128 stands for zero in the data rows.
Some points, one per row:
[140 139 118 128 147 142 102  72 137 175  93 137 126 122 120 166]
[134 144 153 113 104 144 126 156 126 163 148 107 115 142 131 119]
[149 148 166 102 104 145 122 190 128 148 155 120 131 133 140 111]
[144 149 177 110 106 139 120 168 131 147 147 123 107 133 114 108]
[144 125 152 104 118 134 125 161 126 123 155 146 119 131 125 100]
[101 132 114 122 124 119 106  80 136 127 143 141 138 133 124 140]
[153 136 166 115 121 143 112 140 128 163 128 110 133 139 136 121]
[153 142 187  98 101 149 112 187 138 157 150 110 119 139 116  98]
[109 149 137 108 104 129 125 146 118 129 130 125 140 136 128 127]
[155 149 179 106 119 177 105 164 121 173 128 116 131 139 144 114]
[144 154 148  99 107 139 100 168 133 141 139 112 144 140 130 122]
[120 112  89 155 161  97 177 167 108  69 139 138 124 111 135 108]
[108 114 105 155 147 113 120  55 124 120  91 135 145 140 136 157]
[124  94 156 118  96 115 187 244 107 117 166  92 131 110 129  84]
[104 107  94 156 118 105 153 106 130  95 111 137 132 113 129 128]
[125 142 130 126 114 129 148 162 122 124 144 115 128 123 128 113]
[115  93 131 132 130  98 170 208 115 102 151 120 132 128 123 101]
[121 133 104 133 141 133 110  88 133 122 115 144 146 132 129 156]
[ 99 138  77 152 152 123  80   0 161 141  81 139 135 119 113 185]
12 more points follow, each with its number after it:
[114 113 109 130 143 118 137 105 124 126 126 134 121 127 121 134] 0
[132 130 138 127 135 136 136 130 122 124 128 125 130 148 132 121] 1
[100  80  52 172 152  85 202 163  97  41 141 137 149 120 134 107] 2
[133 176 185  99  97 173  65 110 153 185 136 132 102 153 133 130] 3
[172 152 183 123 107 152 134 195 121 149 132 107 119 128 126 102] 4
[128 121 119 127 148 121 130 140 130 124 127 118 145  95 124 142] 5
[150 160 159 105 135 163  58  59 143 196 104 162 101 149 134 154] 6
[105 141  92 149 127 118 119  56 143 114  92 132 121 115 129 167] 7
[121 155 114 124 154 134  75   0 152 173  86 140 112 122 123 172] 8
[127 177 121 122 136 164  82  33 133 166 116 143 139 133 129 183] 9
[157 154 183  98 108 178 105 179 133 170 135 124 129 142 135 127] 10
[114 125 138 126 108 112 149 187 118 105 159 119 127 125 120  82] 11
Which of these numbered points is nearest to each point below, ignoring the 2 directions in which the first points spread most? Its number follows each.
[106 104  80 169 136  81 168 168 116  60 135 128 139 111 125  99] > 11
[120 110 105 140 143 111 168 145 114  90 131 121 139 121 137 116] > 1
[175 190 222  90  95 200  52 130 157 224 145 125 115 158 131 117] > 3
[102 105  81 168 159  95 157 104 108  84 108 137 127 105 128 127] > 4
[179 173 222  80  77 194  94 207 139 201 145 107 124 145 145 110] > 10
[116 108 121 139 136 123 135 118 136 128 130 129 135 130 121 132] > 0
Now 12 new points, numbered from 0 again:
[142 130 121 114 111  91 150 178 141 112 131 118 121 118 124 104] 0
[105 119  93 147 164 128 126  59 106 112 111 160 140 139 125 159] 1
[100 115  47 167 167  89 156  56 114  59 100 146 121 118 140 145] 2
[161 146 198  96  99 163  95 150 141 177 135 122 103 126 137 107] 3
[ 79  90  46 175 166  63 172  83 106  64 109 153 128 113 122 137] 4
[ 88  77  66 163 139  78 190 184  91  59 147 137 135 134 124 111] 5
[147 118 158 127 126 127 149 183 108 115 183 112 109 133 126  85] 6
[ 90  97  91 152 129 122 137 129 109  90 128 142 127 125 120 125] 7
[136  93 125 137 109 105 180 225 113  95 149 113 134 123 125  81] 8
[162 129 206 110  70 147 156 255 118 145 170  93 129 140 125  52] 9
[137 129 134 128 131 134 128 172 127 127 142 127 137 115 126 133] 10
[115 129 117 125 127 114 124 125 134 118 131 121 133 134 120 142] 11
Which of these numbered points is nearest to each point below, ignoring the 2 directions in which the first points spread most? Its number follows each.
[107  95  86 166 146  78 175 123 112  85 130 146 131 123 127 115] > 4
[142 110 142 131 108 115 178 255 108  98 165 116 142 132 127  70] > 8
[138 105 125 139 116 104 166 203 119 102 153 105 146 128 135 100] > 8
[174 152 192  91  95 168  97 175 146 178 143 108 127 139 126 111] > 8
[ 97  76  72 164 149  88 192 165  92  58 147 140 125 111 125 110] > 4
[ 80 109  72 159 154  95 137  70 128  95 127 141 137 118 121 160] > 11
